In the rows, zero is written as 128.
R: 4 groups of rows, each row roughly a mix of its group's hidden directions:
R (124 x 10):
[[ 74 120 105 146 121 125 116 133 153 104]
 [ 75 116  99 146 118 136 117 128 153 113]
 [105 149 139 127 133  77 111 136 160 115]
 [138 128 179 115 113 114 155 105 118 153]
 [ 96 128 110 173 152 132 102 138 151 120]
 [ 86 140  85 126 123 111 101 125 142 111]
 [183 140 136 148 158 135 117 145 143 138]
 [162  93 153 160 141 159 125 138 128 127]
 [105 132 113 164 163 127  87 144 138 121]
 [110 137 122 122 145  91 114 146 154  84]
 [106 143 125 111 157  81 122 143 146 103]
 [135  79 141  90 140 130 142 117 102 122]
 [144 103  93 130 137 138 114 170 144 100]
 [168 133 143 151 150 137 120 167 153 133]
 [ 96 155 112 153 148 149  92 121 110 139]
 [111 112 124 139 116 123  84 158 162 110]
 [ 78 103 103 122 102 145 132 107 125 124]
 [147 120 133 150 112 185 122 133 108 148]
 [146 124 108 150 114 149 132 128  70 128]
 [154 122 164 114 121 141 166 118 103 154]
 [152 125 144  98  91 140 147 101 108 150]
 [ 79 120 103 132 108 123  94 129 136 105]
 [135 109  84 130 142 135 113 156 137  88]
 [103 153 122 152 160 124  80 127 137 123]
 [151 108 127 145 106 169 132 120  87 142]
 [155 118 141 101  95 143 123  85 112 136]
 [158 125 143  93  91 136 143 105 112 150]
 [102 134  98 142 131 118  83 123 120  94]
 [152 104 125 153 108 169 126 124  91 126]
 [145 118  89 113 134 137 125 171 138  95]
 [105 116 120 170 163 128 102 138 142 104]
 [109 135 110 138 124 112  80 153 158 111]
 [ 85  86 125 114  98 128 127 134 141 109]
 [149 116 126 148 119 170 135 124  85 149]
 [135 112  88 135 146 145 105 163 126  97]
 [102 141  96 127 111 100 127  85 122 106]
 [ 99 154  95 136 142 100 106 122 127  96]
 [ 90 147  97 160 144 129  96 119 134 133]
 [109 130 107 118  93 101 126 130 157  88]
 [109 143 134 113 122 106 107 143 181 107]
 [145 110 166 107 117 134 163 115  93 136]
 [154 106 137 125 118 170 136 107 100 157]
 [143 137 161  99 109  97 161 129 138 151]
 [153 138 177 111 116 125 152 137 117 157]
 [ 88 143 109 168 157 132 105 130 136 120]
 [115 135  89 120 121 115 111 121  85  96]
 [130  92 145  80 131 156 136 123 151 131]
 [154 129 132  88  96 139 159 119 102 141]
 [117 138  91 144 136 121  77 137 145 109]
 [125  97 166  94 143 142 123 139 105 153]
 [133 145  88 144 103  98 144 103 134 103]
 [137 158 142 142 126 142 116 100 139  76]
 [142 103 181 135 124 130 157 131 153 118]
 [156 119 137  94  89 123 158 117 120 151]
 [113 151 103 107 138  78 139 123 147 109]
 [124 139 170 121 105 139 161 127 118 166]
 [ 85 108 101 123 107 152 151 102 127 139]
 [151 107 124 127 146 152 177 102 113 135]
 [128 161  97 106 134  99 120 120  95 153]
 [111 154 107 101 142 114 131 120  93 165]
 [135 119  83 122 134 158 113 148 120  90]
 [122 172 110 167 131 109 134 117 158 136]
 [127 133  95 105 124 100 123 120  86 159]
 [108 144 106  94 126 107 123 134  82 145]
 [120 144 105 133 102  92 125 101 158 101]
 [123 134 120 139 163 140  99 142  78 131]
 [158 108 138 149 137 158 124 162 158 108]
 [149 149 179 131 108 123 119 102 136 104]
 [120 124 138 141 105 117 136 123 187 102]
 [157  98 133 157 121 145 126 138 169 104]
 [111 120 134 163 173 125 103 147 133 103]
 [ 85  94 102 120 111 145 151 111 139 124]
 [110 140 114  86 150  90 144 125 151 118]
 [146 159 177 135 148 135 126 154 147 134]
 [149 114 128 139 105 177 131 123  96 151]
 [124 148 118 130  79 120  95 151 106 116]
 [166 116 142 153 161 162 124 143 123 145]
 [110 110  99 116 146 128 134 171 108 161]
 [121 150 134 114 135 123 124  91  76 146]
 [121 131  94  96 119 110 128 110  93 160]
 [ 84 113  92 122 109 127  98 122 133 108]
 [106 131 135  99 162  87 124 142 148 109]
 [109 144 128 125 139  76 122 128 164 106]
 [134  96 136  80 142 159 150 119 135 140]
 [129 143  79 107 114  93 113 131 106 120]
 [116 140 166 137 113 126 136  89 122 168]
 [124 137 138 141 153 129 147 147 174 165]
 [167  92 157 107 112 126 153 125 111 129]
 [113 142 170 142 120 119 132  96 127 169]
 [109 149 155 138 124 125 123  85 104 162]
 [148 114 123 140  92 168 118 132  90 132]
 [153 108 164 142 111 136 119 155 151  95]
 [160 101 165 107 123 122 164 131 113 118]
 [ 72 118 118 119 108 128 160 109 124 123]
 [152 125 147  92 116 125 142 108  81 138]
 [105 142 134  95 135  87 122 134 167 119]
 [168 115 159 145 151 159 122 141 110 145]
 [148 116 132 145 107 170 133 119  93 157]
 [163 121 153  95  99 126 136 113 112 157]
 [102 135  86 163 143 145 107 109 125 112]
 [153  85 133 134 128 155 126 172 138 128]
 [132 116  89 126 147 131 129 169 132  89]
 [124 159 130 115 128 105 123  86  88 143]
 [103 140 142 106 143  78 116 138 154 117]
 [123 153 112  96 118  97 122 114  90 152]
 [143 134 188 129 124 122 159 137 112 138]
 [115 103 103 124 102 111 130  82 101 131]
 [103 147 102 141 126 114  82 145 154 116]
 [146 125 124 136  91 165 133 118  96 159]
 [ 86 139  86 152 131 136 115 124 155 125]
 [143 106 149 147 104 170 104 141 103 134]
 [ 73 116 119 120  91 126 111 134 143 126]
 [156 170 126 147 149 118  98 148 146 140]
 [131  74 136 153 129 162 141 131 146 128]
 [121 101  80 128 146 131 134 151 111 160]
 [138 120  93 128 148 147 106 172 122 101]
 [165 112 170 104 122 128 151 153 126 131]
 [117 105 119 168 153 155 101 136 133 102]
 [142 102  89 125 138 145 130 159 118  90]
 [134  99 150 157 116 147 136 112 169 103]
 [117 116  82 112 128 108 140 138 133 172]
 [146 106 152 161 123 172 122 124 110 150]
 [149 115 125 155 118 170 130 128  84 140]
 [154 145 154 146 110 120 115  98 147  90]]

the one row of each list that fits no group (the others fit one group, some only roughly):
- Q988: [ 92 125 118 115 108  97 143  86 113 136]
- Q617: [138 166 170 141 122 116 101 157 127 135]
- Q59: [158 142 175 111 132 109 159 138 123 141]
- Q689: [110 151 119  91 144 108 116 155 161 110]
- Q526: [115 111 163 164 100 163 136 135 140 121]
- Q398: [ 94 100  85 117 126 119 124 118 139  96]
- Q647: [115 131 106  87  98  96 123 133 101 143]
- Q695: [109 129 129  78 133  98 121 137 151  99]
- Q169: [152 107 134 149 122 184 139 115 123 146]
- Q164: [141  89 169 155 126 144 135 148 149 128]
- Q329: [166 126 170 138 122 134  93 149 115 128]
- Q784: [135 160  89 132 154 119 111 118  90 137]
- Q483: [157 117 130 108 131 145 178 119 125 160]
 -> Q526
- Q888: [111 139 100 141 159 149 102 141 118  89]
- Q215: [128 154 106 156  97  90 126 107 139 108]
- Q254: [117 154 103 103 119  96 137  98 112 157]
- Q831: [117 144 106  82  94 120 124 144 139 103]
- Q745: [100 156  86 111 124  97 122 134 104 123]
- Q512: [141 113 176 130 114 108 164 129 138 152]
- Q242: [138 111 156 122 115 114 183 130 155 124]
- Q502: [144  91 145 139 121 158 121 132  81 129]
- Q947: [136 125 145 104 123  91 180 143 120 133]
- Q843: [103  99  84 120 118 132 112 149 136 159]
- Q83: [141 149 137 108 115 143 150 113 116 182]
- Q727: [103 158  86 126 121 109 137 124 157 103]
 -> Q843
- Q375: [ 92 106  84 133 115 154 123 121 151 133]
- Q985: [102 154 117 155 144 123  85 126 136 157]
- Q751: [122 175  99 164 147 110 127 139 125 120]
- Q525: [146 101 182 131 122 113 158 123 134 133]
- Q291: [ 82 131 119 159 118 140 116 144 166 132]
- Q311: [111 126 138 101 139  81 134 109 164 119]
- Q315: [106 107 120 100  88 128 130 125 132  84]
- Q719: [159 124 136  89 100 124 165 145 122 142]
- Q391: [144 116 132  99 119  99 178 148 118 140]
- Q708: [ 89 112 107 143 150 116  84 134 131 112]
- Q296: [166 135 147 113 144 121 150 107  84 128]
 -> Q708
- Q520: [111 162 165 150 109 117 138  94 118 139]
- Q52: [138  94 120 138 121 162 133 147 167 101]
- Q488: [139 100 143 157 143 143 136 166 163 137]
- Q135: [119 173 101 150 148  96 124 137 129 108]
- Q660: [145 106 140 165 127 171 111 142 103 121]
- Q776: [114 172 102 146 131  93 117 146 110 116]
- Q371: [130 111  79 129 129 118 122  99  89 135]
- Q221: [132 184  99 116 134 112 123 119 141 106]
- Q320: [107 150 100 102 102 101 121 106 115 100]
- Q790: [167  98 136 114 137 147 156 110  95 126]
 -> Q520
- Q754: [137  78 101 143 130 144 133 139 163 130]
- Q811: [121 149  99 122 121 109 127  78 102 147]
- Q684: [108 151 126 119 147  68 141 117 133 123]
- Q422: [143 110 115 112 116 161 148  97 105 162]
- Q445: [ 89 128  81 121 115 129 104 126 154 128]
- Q662: [118 151 110 119 142  67 143 118 127 123]
- Q717: [ 99 133 154 127 118 126 125  87 144 169]
- Q324: [118 173  93 143 112  94 124 131 138 114]
- Q571: [105 111 138 151 122 130 143 154 177 107]
- Q626: [145 157 125  85 119 120 118 113  91 148]
- Q686: [147 149 143 106 125 131 170 116 118 170]
 -> Q717
- Q869: [ 95 125 101 165 134 144 105  96 112 129]
- Q946: [ 98 125 108 103 118 115 167 101 104 111]
- Q413: [123 141  75 146 150 135 109 103 119 110]
- Q891: [143 148 153 139 111 132 155  89 130  92]
- Q989: [100 115 130 164 148 152 119 120 132  85]
- Q300: [174 129 121 104 149 118 137 108  90 124]
- Q734: [112 138  86 104 123 102 139 109 133 165]
- Q220: [105 131 142 131 159  75 127 118 151 120]
- Q766: [127 180 124 119 108 112 117 107 146  99]
- Q830: [139 118 157 111 120 133 178 136 123  93]
- Q794: [123 155  99 146 105 111 108 149 121  88]
 -> Q891
- Q670: [102 155 114 150 142 137  78 117 129 146]
- Q903: [151 152 173 153 135 136 115 110 127  98]
- Q886: [ 86 125 121 170 138 138 130 138 163 115]
- Q421: [133 151 106  91 121 119 114 117  79 133]
- Q779: [163 127 129  94  81 133 140 130 129 151]
- Q212: [118 123 147 141 112 166 165 115 125 165]
- Q818: [125 153  82 130 137 110 116  89 108 134]
- Q600: [153 104 150 110 127 121 167 158 141 103]
- Q933: [135  98 175 144 125 150 137 155 151 123]
- Q519: [157 126 165 112 142 142 161  98 143 143]
- Q592: [146 140 120 146 114 177 137 114 114 164]
 -> Q519
- Q559: [162 123 133  94 127 132 165 110 107 155]
- Q69: [102 159 110 127 111  83 127 120 137  99]
- Q356: [138 109 178 104  98 113 121 142 109 128]
- Q916: [127 107 133 161 142 166 141 102 162 119]
- Q473: [100 147  88 113 124  90 135 111 124 150]
- Q6: [151 118 147 158 106 172 152 132 110 134]
- Q88: [139  82 161 105 123 157 125 115 117 145]
- Q690: [ 96 111 123 129  99 128  80 124 110 108]
- Q914: [111 155 126 122 161  77 144 125 141 127]
- Q927: [134 166  96 161 150 132 148 113 150 124]
 -> Q6
- Q478: [ 95 162  93 125 131 131 135 107  95 139]
- Q669: [ 86 128 107 149 111 137  89 143 151 124]
- Q72: [174 148 163 133 129 149 113 109 125 107]
- Q810: [ 89 147 121 153 146 110 149 139 164 112]
- Q876: [110 164  95 110 148 111 126 110  94 134]
- Q53: [ 95 130  98 129 164 142  96 124 128 155]
- Q149: [172 100 144  99 124 138 136 115  95 134]
- Q230: [137  81 165 108 121 158 115 123 130 127]
- Q43: [123 159  92 104 130 109 113 121  87 123]
- Q289: [119 106  88 113  88 103 131 116 148 117]
- Q867: [139  82 140 150 115 131 123 169 144 113]
- Q823: [101 137 139 166 153 130  92 113 145 107]
- Q576: [109 103  84 125 127 126  92 124 134  96]
- Q345: [113 110 105 130 131 104  95 128 133  78]
- Q840: [143 109 147 114 127 140 161 159 152  91]
 -> Q53
